In the rows, 128 means zero.
which system made each run:
N, path 1 (10 x 20):
[[ 59 110 179 115 152 113 141 106 130 131 120 112 145 167 114  89 146 115
  193 109]
 [186 114 149 102  62 162 131 118 132 179 142 148 112 107 155 113 165 101
  102 117]
 [112 162  84 155 162 128  97 147 141 125 115 154 104 121 105 167 137 153
   71 190]
 [117 138 156 142 148  67 133 150 106  98 145 131 197 159  98 133 106 141
  162  78]
 [188  84 103 133  99 160 154 116 106 125 122  79  98 114 181  98 104 122
  138  97]
 [ 55 149 118 111 161 168 129 111 183 121 108 130  84 108 123 127 128 102
  126 173]
 [126 129 176  87  98  93 118 115 115 165 160 165 187 145  92 147 158 132
  162 143]
 [190  98 112 186 113 127 107 144  86 143 107 125  99 149 151 113 162 152
   77 125]
 [ 88 184 113 151 176 139 139 162 166  89 127 129 124 104 124 132  82 117
   96  87]
 [143 107 105  72 108 104 159 106 118 120 159 109 177 125 123 148  84 131
  199 140]]
H, path 2 (10 x 20):
[[ 70 169 154 123 119 103 104 129 131 118  92  78 141 107 119 159  92 176
  156 156]
 [113 124 146 102 104 115 169  99 169 174 131 131 115 161 115  75 167  73
  141  98]
 [204 127 115 152 130 162 110 107 127 113 140 198 141  96 137 148 124 151
   80 126]
 [ 88 154 112 144 194  93 118 147  82 130 138  80 108 147  94 154 106 163
  134 148]
 [120  68 149 102  92 141 149 162 107 140 135 106 133 148 160  90 162  67
  163 110]
 [135 136 115 141  99 165 123 112 176  91  79 168 158  76 160 134  97 156
  110 150]
 [ 96 187 117 128 157  71 121 107 175 133 161 102 101 166  79 150 128 138
  136 116]
 [192  95 172 108  95 133 127 118  69 175 156 136 125 135 127 120 167  96
  123 112]
 [109 119 111 168 176 169 137 135  95 116  69 155 142  94 142 107 100 166
   95 155]
 [ 80 130  80 116 154 103 141 172 170  96 180 100 126 167 130 135 122 107
  165 107]]
F, path 3 (10 x 20):
[[111  97  95 109 165 133 140 148 147 103 187 142 109 169 118 128 156  58
  150 127]
 [152 125 145 119  70 136  82 169 100 128 110 110 115  94 141 179 141 112
   98 182]
 [ 82 138 140 139 124  91 148 120 115 166  77 118 180 139 122  94 114 197
  151 130]
 [167 114  84 147 144 139 167 129 166 119 161 171 132 152 144  86 133 109
  108  65]
 [162 158 130 132 138 152  93  97 129  98 131  99  61  88 119 177 101 114
  100 152]
 [ 63 129 196 104 143  97 115 116 107 127 122 116 162 148  90 136 137 122
  187 144]
 [147  68 109 114 102 161 147 173 107 164 158 156 150 138 174  93 167 117
  130 115]
 [132 157  55 154 124 128 126 144 152 130  93 104  94 106 142 146 100 168
   81 170]
 [129 167 167 142 125  64 130  96 158  94 114 140 174 150  78 134 110 120
  142  92]
 [173  89 175 122 138 183 131  90  86 145 154 139 103 116 151  96 146 106
  137  85]]
B, path 4 (10 x 20):
[[109 107  98 122  85 136 148 109 171 186  98 137 125 146 158  77 166 163
  135 152]
 [139 178 121 134  97 114 130 164 168 110 105 136 119 101 109 157 112  67
   66 130]
 [184 131 152 142 158 102 101 111  61 109 166 123 145 132 101 168 105 163
  138 107]
 [ 93  92 119 151 162 141 150  93 135 143 109 102  99 168 151  60 145 156
  163 102]
 [ 94 133 107  81 112 172 157 172 163 128 136 132 118  89 145 130 119  52
  119 145]
 [146 134 147 116 112 108  84 126  94 122 129 158 170 111  99 193 127 161
  128 193]
 [131 125 153 181 110  92 112 114 153 136 110 127 136 183 139  86 167 177
  130  72]
 [161 145  86 113 128 149 188 133 140 154 144 108  93 106 138  98  97  80
   97  84]
 [121 122 119 126 183 142 107 113  86  85 119 122 112 103  99 178  95 115
  135 195]
 [ 77 100 178 129 122 123  90 145 137 116 148 122 156 168 149 121 171 160
  187 109]]
C, path 5 (10 x 20):
[[ 95 128 114 103 105 106 173 174 168 128 146 103 144 153 135  97 127  67
  151  81]
 [174 105 129  89 103 153 118  86 116 119 143 172 168  88 129 167 110 148
  152 178]
 [ 83 163 174 167 154 112 104 105 124 160  76 121  95 144  99 109 159 156
   99 137]
 [161 123  98 132 108  93 145 188 135 127 184 124 141 168 134 124 144  94
  117  70]
 [169  99 100 124 143 181 119 104  90  93 117 128 115  76 149 158  84 140
  128 176]
 [ 36 150 168 142 161 129 134 118 160 128  89 107 115 142 121  86 135 129
  149 108]
 [162 114  99  88  75  97 152 140 150 163 184 148 173 155 131 129 145 126
  152 110]
 [164 135 145 135 118 151  94 101  91 132  88 139 103  83 113 167 123 132
   85 193]
 [ 81 155 161 172 184 102 122 154 135 101 131 119 119 166 107 107 138 115
  120  67]
 [178  75  56 113 110 134 157 140 121 131 172 125 149 141 171 118 116 149
  156 120]]
E, path 6 (10 x 20):
[[ 99 176 108 151 159 134 151  89 173 156  83 165 124 115 107 100 117 164
   88 135]
 [138  98 107 141 114  76 111 129 165  83 161 115 131 201 123 136 160 112
  169 115]
 [171 128 168 116 123 151 102 148  45 152 157 100 112  89 135 161 117 135
  114 122]
 [ 67 136 104 146 180 149 169 129 130 129  67 149 149 106 123  87  93 144
  115 148]
 [145  95 107 109  78 126 117 118 202  92 157 158 147 156 149 137 159 105
  163 133]
 [161 159 170 113  94 117 107 108  87 186 138  68  80 112 120 146 133 142
  116 121]
 [ 73 149 126 156 199 114 164 166 110 119 102 140 150 138  97  96 108 104
  106 105]
 [178  86 100 135 118 148 103 109 158  80 160 196 160 135 147 148 144 141
  136 140]
 [127 127 130 121  95 131 108 107 104 165 107  46  78 116 154 135 123 174
  148 156]
 [ 67 151 141 101 148 119 175 183 127 131 126 124 159 118 105 111 106  61
  132 104]]
E, path 7 (10 x 20):
[[103 123 200 157 138 136  84 132 112  60  83 112 119 117 121 145 128  95
  134 135]
 [ 88 123 130  97 160 167 126 128 129 174 185 174 154 124 144 117 149 185
  156 124]
 [168 100  59 123  98 105 168 119 127 160 100 114 102 147 120 110 140  92
  105 175]
 [113 171 176 152  89 110  86 178 155  84 104 107 137 109 135 161 120 115
  104 103]
 [131 137 149 117 170 122 150  81 106 152 165 151 171 131 112 108 102 185
  166  80]
 [154  65  87 147 148 157 144 117 110 113 112 117  72 151 146  95 152  75
  119 148]
 [ 93 173 129 111 112 146  79 172 163 112 145 125 114  90 134 193 123 135
  108 165]
 [116 130 148 108 120  74 158  87 105 169 108 139 192 148  87 110 120 159
  167 140]
 [160  81 136 161 105 150 137 161 120 125 117 130 112 150 171  76 166  85
  103  80]
 [138 189  93 131 152 147 114 126 165 118 162 120  95  88 132 168  83 167
   96 116]]
N, path 8 (10 x 20):
[[140 141 121 131 139 144 169 117 175  91 144 142 154 117 146  95  85 112
  139  44]
 [142 109  87  78 119 150 123  95 138 128 172  91  83 116 137 165 116 122
  169 175]
 [ 72 107 189 133 144 122 104 132  95 134  87 131 120 150 100 120 176  92
  136 174]
 [155 143 162 135  92 148 129 153 123 171 133 182 175 102 150 108 143 159
   92  83]
 [152 145  27 155 138 101 135 150 160 120 141 114 105 146 133 146 109 162
   94 142]
 [108 137 164 135 153  90 123 107 132  56 116  88 136 145  96 145  92  90
  173 110]
 [149  95 167  92 121 181 149  90  74 170 132 117 126  90 155  97 117 131
  160 117]
 [ 89 113  86 129 138 163 130 148 170 160 125 174  99 144 140 105 186 114
   95 173]
 [128 169 161 127  90  78  82 163 157 110 151 148 166 137 102 183 145 133
  120 122]
 [180 123 114 162 129  98 140 126  54 140  99  78 129 124 128 125  88 170
  114 115]]
F, path 9 (10 x 20):
[[110 116 104 138 127  94 128 133  82 142  91  84 155 132 131 135 101 203
  155 171]
 [121 116 113 164 119 104 164 151 176 100 103 147 157 167 139  73 137  97
  121  71]
 [187 158 134 113 106 177 130  88 144 130 137 131  91  64 142 144  96 114
   93 113]
 [ 76 137 149 113 183 112 113  70 123 131 129 125 115 149  77 143 134 143
  168 176]
 [126  92 148 119 110 125 108 193 114 137 184 147 147 168 144 126 189  96
  136 100]
 [152 128  84 137 106 142 137 165  81 153  95  85 114  88 159 137  93 159
   93 158]
 [ 90 151 118 157 147  90 150 109 177  84  77 150 178 144 102 110  96 142
  139 122]
 [195 116 160 116  94 153 125  82 155 122 170 150 115 126 145 118 144  97
  136  71]
 [ 98 140 130 112 172 157 118 102  96 170 129  90  54 111 112 139 135 128
  121 177]
 [ 76 129 133 118 142  93 114 195 126 114 156 163 189 155 103 153 148 120
  143 143]]
B, path 10 (10 x 20):
[[ 84 109 141 111 174 126 138 137 125 154 167 182 145 170  95 106 182  94
  140 131]
 [151  95  96 137  88 161 109 184 107 164 124 138 111 119 173 129 169 139
   85 164]
 [113 180 108 153 107  82 123 156 146 113  89  82 145 113 126 154  76 175
  113 127]
 [164 110 160 132 134  92 160  94 112  85 126 129 175 146 103 110  94  90
  165  73]
 [152  98 130 114 147 199 124  55 141 135 149 147  78 111 154 109 142 128
  143 133]
 [ 51 166 115 107 152 125 106 157 165 152 151 124  91 138 103 153 159 118
  117 173]
 [134 111 156 134 103  95 120 204  62 152 126 141 178 141 120 136 153 116
  110 130]
 [169 117 100 171 105 140 138 116 127 121  86 126 150 109 175 102  94 203
  114 103]
 [128 152  92 121 137 103 157  91 194  78 132  99 110 138 110 132  85  88
  153 108]
 [142 107 191  89 140 147 110  91  81 132 158 130 104 121  97 149 149  68
  153 146]]
H, path 11 (10 x 20):
[[ 85 123 129 109 177 124 163  87 152 132 136 191 174 151  91  99 134 121
  160 132]
 [184 102  60 124 116 143 113 121 136 153 188 136  97 144 157 145 152 169
  120 144]
 [114 160 152 153 119 123  97 189  86 135  94  79  97 102 129 155 120 121
   80 142]
 [ 90 109 158 126 132  96 169 141 127 105  95 142 194 153 107  88 120  81
  162 101]
 [175 105  90 123 112 154 134  63 173 113 151 147 133 126 165 117 114 177
  160 112]
 [119 182 140 125 149 145  90 125 130 148 148  92  49 101 113 170 128 131
   91 145]
 [107 106 172 117 133 102 136 165  80 144 121 160 165 149  88 125 166  63
  123 148]
 [145  82  79 152 116 132 148 124 130 128 105 160 184 140 168  93 122 198
  143 128]
 [120 175  92 136 132 133 128 141 169 119 146  59  69 114 152 138  91 143
  116  91]
 [141 131 198 105 109 116 115 116 110 103 126 123 125 120  89 153 135  37
  134 129]]
C, path 12 (10 x 20):
[[107 131 137 123 138 126 139  75 199 122 153 118  98 166 131  90 146 118
  168  79]
 [155  82 124  76  87 127 123 118  99 171 162 121 117 141 124 144 169  99
  157 180]
 [ 89 151 178 131 154 145 103 173  75 144 106 154 142  95 105 151 136 121
   88 163]
 [118 154  78 171 167  93 141 165 151 109 142 152 168 157 122 121 108 173
  108  86]
 [183 105  80 144  74 129 131 105 153  99 100  81 106 120 174 126 100 148
  135 130]
 [112 141 204  99 125 159 130  81 130 125 117  96  93  99 120 116 118  74
  155 105]
 [112 101 132 101 164 124 145 112 117 167 175 191 157 167  95 109 175 112
  150 136]
 [125 119  96 144 102 127  87 182 112 151 121 141 128 128 144 161 165 171
   90 191]
 [116 188 134 151 140  97 129 169 120  98 109  77 130 104 116 152  67 132
  103  91]
 [170  95 104 143 136 128 175  79 144  85 114 145 160 139 138  86  89 118
  155  84]]

runs to name:
path 13 (2 x 20):
[[161 105  94 158 175 112 126 161  58  99 128 119 108 144 102 151 121  89
   95 154]
 [102  98 148 139 127 150 101 143 101  99 121  69 125 123 180 124 111 180
  181 112]]
 : B
path 14 (2 x 20):
[[112  96  72 118 170 173 148  97 115 144 108 144  96 115 131 116 129 133
  126 205]
 [ 87 128 122 108  64 107 106 173 179 121 109 119 138 137 134 154 158  99
  134 180]]
 : E
path 15 (2 x 20):
[[192 108 154 135  95 154 116  91 102 121  79 156 115  92 123 137 134  93
   92 167]
 [104 179 138 155 167 130  81 119 164 109 168 123 103 135 130 154 125 192
  124  92]]
 : B
path 16 (2 x 20):
[[ 66 111 131 115 107 114 109 118 156 146 114  76  96 165 142 116 166 144
  177 164]
 [141 161 198 123  82 110 132 105 133 173  93 142 125 121  97 111 157  87
   92 114]]
 : N
path 17 (2 x 20):
[[118 130 132  78 126 143 193 116  89 185 122 108 150  93 127  93  87 117
  152 115]
 [146  93  82 159 145 161 128 105 171  76 106 155  84 140 141 113 145  86
  106 152]]
 : H
path 18 (2 x 20):
[[167 157  98 101  75  95 146 131 133 198 162 109 142 127 133 136 119 174
  123 113]
 [171 139 142 146 120 131 128 106 119 101  75 138 103  99  98 143 115  61
   74 157]]
 : C
path 19 (2 x 20):
[[132 152 126 114 100 128 141 149 194  83 138 180 186 105 129 143 102  95
  125 103]
 [192 106 141 118 102 140 115  36 112 151 123 118  95 122 128 130 133 153
  145 152]]
 : F
path 20 (2 x 20):
[[139 137 132  79 122  85 170  89 120 183 156 152 168 146  76 122 130 113
  153 135]
 [194  72 123 171 126 148  91 111 108  95 123 157 100 148 144 132 171 119
  104 144]]
 : N
path 21 (2 x 20):
[[136 115 116 113 170 186 101 102 130  78 176 131 112  94 153 163  96 152
  162 136]
 [ 93 101 126 105 103  89 116 131 141 112 125  74 106 172 115 142 154  86
  180 171]]
 : F
path 22 (2 x 20):
[[150 149 111  92  73 111 164  97 136 189  95 109 113 106 106 124 121 104
  108 169]
 [129 160 176 176 168 131  88 130 120  74 101 159 127 114 101 154 121 119
   86 118]]
 : B
path 23 (2 x 20):
[[133 174 142 135 124 102 110 125 120 186 167  88 108 142 131 129 135 202
  127  79]
 [135 118 101 145 199 109 174 150  72 112 136 121 130 146  93 110  97  81
  115 107]]
 : F
path 24 (2 x 20):
[[144 156 128 160 168 154 152 163 102 134 130 160 149  96 137 106  96 139
   73  68]
 [150  88  40 136 167 119 143 120 119  83 150 115 128 152 135 142  97 146
  160 155]]
 : B
path 25 (2 x 20):
[[173 103 150 154  88 132 155 129 104 113  84  91 139 116 164  85 101 114
  128  67]
 [110 166 133 125 171 181 133 105 175  99 158 125  89  94 144 122  94 120
  128  78]]
 : E
path 26 (2 x 20):
[[138 127 106 170 119 110 106 157 194  91 154 155 126 176 146 121 167 125
  108  83]
 [172 165 155 107 103 105 122 119  84 141 147  96 156  89 116 170  74 163
  138 111]]
 : H
path 27 (2 x 20):
[[156  86 167 141 116 173 116  78 131 105  85 171 109 117 134 105 161  78
  115 148]
 [ 74 166 116 131 131 133  91 150 175 167 161 109  85 141 145 138 165 185
  120 131]]
 : E
path 28 (2 x 20):
[[108 137 176 122  93 123  74 140 155 151 166 149 149 147 146 143 181 181
  148 111]
 [146 166 102 106 110 117 180 123 108 206 106 124 134  95 107 113  98 135
   86 138]]
 : H
path 29 (2 x 20):
[[169  78 137 152 119 134  88  97  94  96  91 118  86 140 126 147 157 102
  123 186]
 [ 49 154 144 116 129 147 104 198 125 155 140 109 141 106 154 140 130 174
  135 132]]
 : E
path 30 (2 x 20):
[[134 157 191 149 112  95 105 113 140 124 127  80  83 155 110 121 150  93
  122  69]
 [150 118 183 104 151 164 148  91  81 142 134 187 178  90 111 116 111 118
  137 114]]
 : H
path 31 (2 x 20):
[[137 146 131 132 138  92 120 143 127 138 154 103  68 166  86 142 164  55
   98 123]
 [125 121 164 137 161 162 115 165  33 155 130 103 119  98 144 129 117 154
  114 120]]
 : B
path 32 (2 x 20):
[[ 71 111 125  96 134 147 158 156 106 112  94  82 131 100 136 122  91  79
  162 160]
 [118 140 169  90  91 158 131 112 179 144 131 201 163 100 123 124 152  93
  122 133]]
 : E
path 33 (2 x 20):
[[ 47 131 119  89 162 165 130 159 125 143 133 101  92 106 129 137 129  97
  142 180]
 [125 101 116 116  65 106 119 163 175 120 118 170 160 154 132 133 177  87
  124 164]]
 : H
path 34 (2 x 20):
[[128 118  84 118  98 124 106 131 192  58 130 119 124 127 143 173 114 111
  151 170]
 [139 138 184 115  54  85 124  92 134 168  87 102 125 142 107 116 159 111
  135 137]]
 : F
path 35 (2 x 20):
[[ 59 168 160 133 172 130 144 144 138 135  93 176 157 114  88 114 126 106
  101 135]
 [159 123  82 154 105  83 112 139 170 111 161 155 168 175 137 141 145 182
  135 110]]
 : C
path 36 (2 x 20):
[[ 99 132 115 155 163 145 133 204  80 171 121 145 129 125 139 107 146 144
   73 127]
 [138 104  60 150 116 112 142 184 118  86 111 109 171 126 161 136  83 158
  135 135]]
 : B
path 37 (2 x 20):
[[100 108 160 120 192 166 168 128  87 126 125 140 126 121 116  85 119  67
  136  97]
 [115 104  98  98 123 189 100 152 153  94 162 160 133  94 164 169 129 128
  142 177]]
 : F
path 38 (2 x 20):
[[ 59 111 173 101 148 131 136 110 140 159 131 150 136 161 108  92 178  98
  168 135]
 [172 123  96 133 106 126 122 161 127 181 165 167 109 148 129 131 182 114
   69 135]]
 : E
path 39 (2 x 20):
[[126 103  72 128 126 111 195 105 118 168  82 105 134 143 131  71 108 142
  137 143]
 [131 158 115 160 139 141 120 130 202  98 125 190 120 128 120 126 145 102
   73 109]]
 : F
path 40 (2 x 20):
[[128 138  48 124 163 133 127 152 103 150 154 113 110 116 129 163 104 180
  110 178]
 [ 84 106 149 150 139  82 138 147 140  73  99 119 165 179 110 106 134  86
  166 110]]
 : N
